In the rows, zero is written as 128.
Named moves, each a turn or a mirror, and the order they were made in; the first pair answered:
R (before |-> after):
[141 131 137  93 124 111 145 132 116 119 158 100 113 103 101] |-> [108 133 107 134 136 124 132 129 123 113 129  87 156  99 155]
[132  92  93 182 107 146 133 120 127 107 132 112 156  81  99] |-> [156  86 115 154  96 133 143 123 125 102 142 120 129  88  78]
[105 110 138 167 123 147  97 134 142 139 111 187 135 168 165] |-> [140 106 164 126 120 137 106 144 134 149 138 194  96 174 120]
N (before |-> after):
[128 119 107 160 120 142 129  96 136 112 106 164 116 156 139] |-> [145  99 105 173 117 158 122 109 130 108 102 161 119 137 138]
[106 146  78 137 154 100 145  93  90  88 182 129 166 178 130] |-> [135 106  73 151 157 151 130 138  95  93 191 117 175 117 135]
[124 138  82 138 154 139 139 120  95  97 142 131 158 113 135] |-> [115 150  86 133 151 123 143 102  96  96 139 131 158 132 129]
G (before |-> after):
[134 131 118 148 119 119 149  92 114 125 113 181 114 169 130] |-> [108 141 127 136 117 100 125  92 133 141  88 150 126 172 148]
[140 122 132 123 123 129 129 133 128 133 129 133 116 121 124] |-> [132 129 134 124 127 127 130 126 132 137 125 135 117 131 130]
[145 129 147 174 109 153 125 121 174 135  81 125 114  99 112] |-> [156 120 147 168 111 164 131 121 171 128  95 141 104 102 108]
[132 138 114  95 150  96 155 126 150 138 157 135 133 130 167] |-> [129 140 108 101 151  99 153 131 153 144 155 113 142 125 174]
Pairs:
Each pair is 2 to 3 moves apart.
[ 67 159 132 100 161 104  97 146 150 139 111  65 174 122 179] |-> [143 143 109 104 172 124 182 123  89  86 181 175 125 169 108] -> G then G then N
[124 114  75 178 112 117 117 116 160 125  92  95 131  84 161] |-> [115 141  74 159 118  81 143  72 150 111 100 132 110 151 141] -> G then N then G
[150 119 150  89 114 107 122 137 140 147 130 147  87 120 103] |-> [109 139  95 141 139 119 132  96 133 117 123 167 141 161 155] -> R then G then N
[152  99 129 164 120 171  96 170 143 133 118  88 146  46 142] |-> [ 92 161  91 182 131 119 136  74 120  96 105 155 164 178 167] -> G then N then R
[108 123 113 155 122 128 124 127 117 118 118 144 143 150 152] |-> [139 102 141 134 117 136 110 159 130 146 121 117 122 109 133] -> R then G then N
[ 76 126 126 163 137 161 103 155 155 175 106 102 149 111 146] |-> [139 101 119 159 136 183 142 165 126 154 161 149 111 108  95] -> G then R
[142 103 145 159 129 163  94 171 141 152 111 123 126  82 156] |-> [125 167 169 103 118  85 120 118 139 149 113 151  80 176 125] -> R then N
[188  95 120 159 138 173 141 148 125 118 123 206 114 118 135] |-> [159 105 107 187 145 173 131 127 127 113 110 201 136 125 162] -> N then R then N
[110 111 122 145 148 133  99 146 131 130 113 132 155 134 168] |-> [154 100 145 112 140 131 113 168 123 140 139 138 120 124 127] -> N then R then N
[158 103 134 105 141 141 133 160 135 135 141 155  96 137  94] |-> [ 99 130 135 116 142 117 102 132 162 147  92 116 134 152 150] -> N then G then R
[160 121 153 111  98 142 131 175 126 144 152 133 119 126 105] |-> [125 149 147  98 106 105 142 129 128 136 138 147 118 183 116] -> R then N then R
[144 118 128  78 157 111 157 160 108 128 169  91 134  99 111] |-> [126 143 102 100 161 102 176 123 101 103 169 124 150 147 123] -> R then G then N
[146 138 125 104 149 111 164 109 106 106 163 211  90 213 125] |-> [135 102  82 187 168 190 133 154 110 108 147 180 161 129 188] -> R then N
[147 119 106 144 137 141 155 123 107 106 162 121 125  87 104] |-> [ 94 149 121 120 123 102 121 116 141 130 112  72 135 103 134] -> G then G then G
